Each path below is one point turned by a fixed rotation once a step. After each direction that follows a path, write how fast that rotation turns it, in degrees per step (0 if it stays still).
Each turn is a multiple of 5 degrees from 10 to 175, or 0.
Each row of a path follows its step; steps can be skipped.
path 1
step 0: [-58   1   1  13  -2   2 -13   3  56  26  39 -14 -20  28  31 -25 -14  18
   5 -17 -10  31  23   3   7 -18 -17  30 -22  28  19 -57  15   0  36 -11
  -3  22 -47  15   0 -14  -3   7  -2  24 -10  -6  -8 -18   8  -6]
step 1: [ -4  -9  -1 -32   5 -14 -26   7  -7   3  25 -16 -15   1 -15 -12   7  20
  11  33  -6  33  25 -16 -25 -50  24  45   0  31  17 -44  13 -38   7 -50
  -3  43  13 -26 -10 -14  20  20 -25  -2  17 -30 -20   1   9  -6]
step 2: [-25  22 -27  -6  -2  -9 -10 -22  28  17 -23   2  20  43  43   5 -11  33
  42  57  18   7   8 -23 -11 -44  -7  12  -9  -8  14  -4   6  -8 -23 -19
  33  -7 -20 -25 -16 -28  -1  29  -9  22  23 -34 -35  12  12 -11]
step 3: [ -2  48  -5  12 -53  35 -34  -4  24 -15  38   0   5  42   8  11 -21  -3
  21  18 -35   9  29 -28   9 -17   4  28 -10 -23  -7 -32  21 -28   5  24
   6  24   7  -7   6 -10  -5  -2 -27  52  33  -3  -7   3  28  -9]
step 4: [ 37   8  38  34  -5  11 -31  -3  17  -5   3   5   2  50  -1 -36  14  18
  31  31   2  -7  54  41 -20  -8  -6  13   0  -4   7 -47   3  -4  28 -15
  24   6  11 -10 -11  -9   4  29   5  -4  22 -17  -4 -32  38 -24]
step 5: [-26  49  35 -33   7 -10 -33  14  39  -7   4 -14 -33  -3  28   9 -17   4
  30   6 -13  -9   0  11 -16 -53   9   8  -8 -15  26 -62  24  38  18  -3
  15  -7 -19   3  -7  14 -15  33   5  -2   8 -26  -3  -2  24 -25]
step 6: [-10  15  10   1 -11   5 -10 -35  14 -14  23  10  20  -4 -30 -33  -2 -31
   5   3  18  31   0  -3   6 -59  33  23  -7  13  24 -33 -10 -14  18 -23
  21   5 -18  14   4  20 -13  22 -36  35  44 -38 -26   1  11 -50]
step 7: [-10 -10  -9  -3 -22 -21 -18  -6  -4 -32   7 -19  -8  46  -2   4   7   4
  29  36  27  -5  -7   8 -14 -38  30 -10 -39 -14  -3 -59  -5 -27 -20 -12
  30 -53 -24   5 -18 -29  14  -8 -15  13  43 -11  -1  12  30 -15]
step 8: [  3  33   4   2   3 -37 -19 -32  39 -14  26  -4   3  39   8   7  -8   3
  -2  17 -45   0  24  33  23 -41  27  21 -42 -15  22 -10 -12   5  23  25
   2  -2 -22 -18  -6 -32  18   7  14  51  20  30   5  16   6 -26]
step 9: [ -2   1  60   9  -4 -18 -40  25  14 -29  27  16  15  28 -41 -10 -17  38
   7  38 -22   6  30  36 -16 -46 -24   7  17  -3  26 -30 -22  -8  21 -21
 -10 -12 -14   1 -12  19 -12  -8 -32  28  19  10 -14  16   2  -1]
step 10: [  6   5  36 -45  -9 -20 -11  25 -15  -6  10   5  -8  38   4  16 -20   9
  15  26 -30  -9   6  11  -5 -15  21  32 -23   1   9   0   1  12  19 -36
  47 -35 -52  16  13 -11 -35  52  -4  -8  22  -9 -37   4   8 -26]
Directions:
[-11   2   2   8  -1  -7   0  -9  17  -4  -6  -5   1  -2   3   1 -13  -2
   0  -6   2   0  -9   1   9   2  -5   7   5  -4  -1   7   1  12  -2  -2
 -13  10  -1  -3  -1   2  -6  -3 -14   2  16   8   1  -3   1   1]
125
[  6   8   4   5  -2  -8  12  -3   3   6   7   4  10  -7   0  -9   6 -11
  -8   1  -6   6   4   0  -3   2   3   6  12   6   7   1  -6   4  -3   2
  13   1   2  -2  -8 -19  -5   7   2  -6  11   4   2   0  -2   7]
160
[ -4  -2  -9   9  -9  16   1   0 -11  -4   4 -10   9   8   6  -6  -7  -1
 -11  -1   2  -7  -9   1  13   7   5   0   0  -6  -5  -2   4   0  -1   0
  16  -9  -3  -3  11  -6   5   1  -5   5   7  -5   1  -1   0   4]
90
[ 10  -8  14   4  -4  -1   6   5   9   1  -7   5   4   8   0   0  -9  -8
   5   9  -3  -7   3   5  -3   2  -1   2   6  -8  -8   1   4  -6   2  16
  -6  -4   5 -11   4  -6   0   2   0  17  -8   3   4   7  -2   6]
70
[  0  -4  -4   5  -7   7  -1  -5   0  -1   1  10  -6   4   0  -2   6 -15
  10  -1  -8   0   4  -8   0   7   3   3  -5  -1 -12   5  -5  -2 -12  -1
  -1  -8 -12   9  -7  -1 -18  -6  -9   2  -2  -7 -10  -2   0  -1]
95
path 2
step 0: [  0 -32  48  -8 -31  28  10   3   1   8   7  27   8  31 -25  35  32   2
  -6  23  13  18  18  -3   2   4  27 -49  -1 -11 -21 -26   5  24  -8  20
  32  18  47   0  32  20   0  19  -5 -30  31 -15 -30 -18   4 -22]
step 1: [-23  24  -3  -7  23  32   8  -3 -13  14 -56  14  15   7   4 -35 -27 -33
  19 -43  22  22  22  15  17  14  17  16 -20  24  15 -43  -7 -13 -41  -1
 -16 -32  29   5   8 -18   6   4 -21 -39  17   6 -25  -7   7 -16]
step 2: [  5  32 -33  -3  23   8  -3  14   2 -19 -22  25 -26 -51 -14  27 -21 -33
 -13  27  19  25 -27  14 -18 -11  -2 -24  15 -20  11  13 -51 -16  -2   0
  46   9  11  42  23   1  -9 -18 -20  -2   6  29  -4   8 -10 -23]
step 3: [-10  31  26 -30  11  10 -29  -6  17  31  -9 -33  -5 -34 -53  11  27  10
 -11  24 -22   7   7 -21  15   4  17 -15  19  23  28 -21  16  20 -11 -18
  41  16 -18  29  -6  -9 -21  -1  14 -11  13 -55 -33 -21   5   1]
step 4: [ 19  25  64   6  15  15 -18  20  17  -5  -1  40   3  31  11 -18 -40  35
   4  -4  42  28  37  -4   4   4 -10 -10  14  -3 -25 -22   3   5  -7  -1
  24 -31  11  10  23 -13 -21  -5  23  -1  13  17 -25 -44  -5  21]
step 5: [ -1  18  31 -17  45  30   5   9 -16  19 -27  16  44  -7  -8  27 -27 -26
  -6  -5 -47  23  -4  20 -22  29   6 -19 -15  42  15  -4 -14 -17  30  37
  12  -2  22   6  23   1  23  25 -15  23   8  38   3   6   3 -11]
step 6: [-18  17 -36 -24  -8  -9   0  28  -7  34 -16  18 -30  15 -28  -6  16  -4
  16   2 -29  47 -34   6  -5 -17   5 -13  34  16  24 -14 -21  18 -47   9
   8  -3   5  23  51 -39  17 -32  27  14   2 -14   5 -10 -15   1]
step 7: [  5   6  25  -2   3  10 -25  10 -32 -14 -35  22   8  -2 -53  21   5  -6
 -16  11  14   1  -7   1 -22 -27  23  27  -1 -13 -50 -30  18  18 -20 -13
  33  35  10  36  11 -12 -33  32   3 -22   0  -6   6 -13  17  49]
step 8: [ 20  50   2   1  26  37  20  16  40  -4  -2  -4   1  41   7 -21   6  -3
   7  -5   4   8  38  -6   5   9  42 -31  13   7 -17   0 -10  21  -3  25
  12 -14  12  31  -2 -32  10  55 -42  -5   6   0 -28  -1  40 -17]
step 9: [  2 -30   9 -15  14  19 -17 -11 -24   9 -28  10  -2  40 -25  21 -19  -9
 -18   7  11  29 -17 -14  -2   4  26 -19   4 -37  43 -18 -14 -18  -5   8
   1  -4   9   8  36  -9   2  -4  -5  -5  53  26 -36  -4 -32 -63]
step 10: [  2  28 -20 -32  13 -16 -41  -8  14  -4 -47   6   7 -41  -1  11 -30 -23
  37 -16  13  15 -13  -9 -11  10   7  22   9  36  40 -59 -11  -5 -34 -23
  17  11   0  38 -18 -30  -3  12  24   3  -5   8 -10   6   2  13]
Directions:
[ -1   2   0  -2 -10  -5   0  15   5   2   4   2  -2   1   0  -4   2  -5
  -6   3   4  -6   5   0   8   0  -6   3 -10   0   4  -2   6 -10  -2  20
  -1   4  -3  -7   1  -3  -2  14  -8  -1   3   8 -12 -16  -3   9]
95
[  1   0  -1   2  -1  -4  -5  -7  -6   7  10  12   3   9 -11   1  -2   1
   7   2  11  -7   0   0  -1 -12   6  -2 -12   7  16  -3   7   3  -1   2
  -1  -2  -1  -5   2  -6 -11 -10  14 -12  -3  -2  -3   4   5   1]
120
[  0  -4   0  -4   0  -6   7  -2 -12  -8  10  -4   1   1  10  12  -5  -1
   5 -11  -8   8   8  -4   0  -2  -1   1   7   0  11   4  -5   0   4   2
  -5   3   1   9   1  -1 -16  -1 -11 -10  -1  -9   4 -15   1   5]
0
[  9  -7   2  -2   2  13  16  -2   2  10   1   2  18   7   6  -9  -3  -3
  -2  -3   4   3   8 -14   7   3   3   2   7  -8   4 -10  -2  -1   6   5
   5  -3  -1  -7   6   8   2   0   2  -4  -5   8   6   2   3  -4]
90
[ -3   1   2   4  -1  -2   5  -2  12   1  -2  -1  -1  -8   3  -3  -1   1
 -11   8  12  -3   3   0  -4   2 -16  -4   2  20   6 -10   0  -2   4 -12
  -3   1   1   5   3   8 -11  -5  -8  -9   1   0   1  -1  -9 -12]
40
[ -7  -9   1  -6   4   1  -2   6 -15  -5  -3 -19  -6   0   6  -8  -3   6
   7  18   2   4   0  -3   7  -3  10   2  -1   9  -1   2   2   9 -11   3
   2  -6  -2  -4   5  11  -3   5   7  -4   0   6   1  -4  -8  -3]
125
path 3
step 0: [-11   0 -22  -8 -15  34  24 -14 -26  -2   0 -48 -23  10  22  -8  16   5
  11  32 -21  -7 -17 -18  12 -67  -6  17  11   0 -24  50 -14  23  -7  26
  -7  22  44  15  -6  -2 -27 -27  -1  -2  24  -8  14   2  -5   6]
step 1: [ 31   9  49 -22  12   1   9   8  16  22  -4 -19  38  10 -21   0 -46   1
  -2   3 -38   1   3 -27  21  54  27   7 -15  19   7  -7  17  15  39  16
   0 -10 -35  15  19 -12 -30  35 -19  13  13 -27  -9   6  18   3]
step 2: [  1 -12 -20  36  20   0  -4 -45  21 -55   7  19   1  -4  10  25  15   1
 -14 -10  10 -32   3  -6 -33  39   9   4  -8  -7  -4  -2 -36 -20 -20  10
 -23  16  -1   4  11  12 -11 -51  19 -34 -36  -2  12 -23  28  37]
step 3: [-21  -6  24  -6 -16   5 -20  30  -1  18  20   1 -34  -7  26   2 -23 -24
   9  35  24  -2 -29 -20  -4   3 -35  -8  40 -47   2  18  15   2 -18 -25
 -19  12  10  23  16   4   6   6 -17  52  12  37 -25 -11  17 -40]
step 4: [  1  -4 -11 -13 -10 -24  33  24   0  -1  31   4   5 -27  -4  -3   6 -22
 -19 -11  29   5  -3  -8  43 -12 -11  29 -23  14   1 -26 -20 -17  14   9
  15   1 -40  42 -20  -4  13  25 -15 -37 -30 -48  37  48 -22 -13]
step 5: [  7  -1  11  20   7 -17 -26  -6   4 -28 -29   7 -12 -15  11 -21  -6   7
  37  14 -37 -44  40   2 -35   7 -17 -22 -27  21 -15  -4  28 -37   9 -13
   6 -50  14 -42 -14   3  -1 -28  14  10  -6   2  18  -1 -21 -33]
step 6: [-30 -27  17 -17  13  17  19 -17  24  45 -36 -14   4  -4 -22 -10  -9   9
 -23   5  10  34  -5  49 -22 -55 -16   7  22 -21  13  10 -47  -2 -22 -26
   9  -4  -4  -8   7   1  -6  19  28  24 -14   2  -7  16  31  27]
step 7: [  6  63 -35  -7   1  26 -33  11 -14  26 -11   0  -7  32 -19  37  -8  16
  -2 -11  10   7  10  10  -5  23  13   9 -14   4  26 -15  33  37 -18  28
  -4 -18 -11  13 -28   2  52   3 -41 -30  -5 -11  12   2   4 -30]
step 8: [ -6 -25 -26  -8  13   1  17 -38   8 -49  34  -1  -3   7   5 -33  23  15
  47 -13 -31   9 -32  39  28  -4   4  -2  -9  20  -6  -4   8 -21  -2  -4
 -45   8  15 -26  39  -6  24   2   8   2  31   0 -30  17 -19   8]
step 9: [ 21  32  42   1  -2 -18   4 -19 -16  31   1  43  19 -30 -32   6 -16   8
 -24  11  43   7   8 -12  24   4   5 -31   4  18 -19   4   6  13 -30  -2
  24  -2  40 -15 -17  -6 -33  32  -6  22  27  38   8 -18  -6  41]
step 10: [-27   7 -15  -2 -21  -6 -30  23 -15 -29  15 -31  13  10  36  11  31 -16
   7 -23 -14   7  33  18  -7 -25  21  45  11  10   0   2 -20  27  41   9
  11  -9  21  49 -11  10 -28 -17 -20 -36 -17  21 -15 -14  14  16]
Directions:
[  2   5 -11  11 -11   2   7   7   7   2  -8   5  -2  -7   8  12   6  -8
  -3   0  -2  -3   8   5   5  14   0   9  -8  -1   4  -4   0  10  -5   3
  -4 -14   5   1   1  -4  -3  -3   9 -13  -4   1  -6   0 -10   4]
135
[ -7   2  -3   2 -14   2  -1   4   1  -2  -7   4  -8   2   0  -1   2 -13
   0  -1  -4  11 -13   0   0  -3   6  -3  -9  18   9  12  13   1   6   1
   2   4  -2   9   7  -7   1   4  -6   2 -10  -3   9  -1   9  -1]
110
[ -8   0  -3   0  -4  -7  -1  -6 -10   8   2   0   0  -7  -1   3   1   5
  -7  -9  -3   3  23   3 -10   6   8  -6   6   1   2  -1   0  -1   5   1
  -5  -5   2   3   7   6  -7  -2   9  13 -10  -3  -1  -4  18   4]
90
[  1   8   2  -2   4  -7  10   8  -5   8   2   4   1   5   0  -2   3  -4
 -11   8   2   8   0   4   4  -1  -3  -2  -2   3  -7   5  -4  -7  -3   4
   4 -10 -12  -6   4  -5  -4 -18 -18   3   0  -5 -16  -1   4   4]
130
[ -7  -4   3  -7  -7   4   5  -2   6  10   1 -11   3  15  -5  -5  -7  -3
  -8   1  -6 -20  -5   7 -14   7   9   9  -1  -1   1   4   5   2  -9   0
  -2   1  -5 -11  -1   0   2   1   0  -9  -2  -5   1  -8   7   3]
70
[  8  -8   8  -8   5  -6  -3  -5  -1   7  -9  -5  -3   2  10  -5  -9  -9
   7   5   6  -4   8  -6  -7 -10   7   1  -9  19  -7  -5  -5   5   1  -4
   0  -8   6   8   0   3  -6   0  -1  -2   3  -5  -2   2  -8  11]
80
[  8  13  -2 -10  -4   1  -5   2  -3 -11   5  -5  -6  -6   2   5   0   3
  -2  -1  -8  -7   3   3  -4  -5 -12  -8 -19   0  -6  -5  -1   8   5  -9
   2  10 -11  -2   4   7   6   0   1  -7  -6   4  -7  -5   6   8]
130
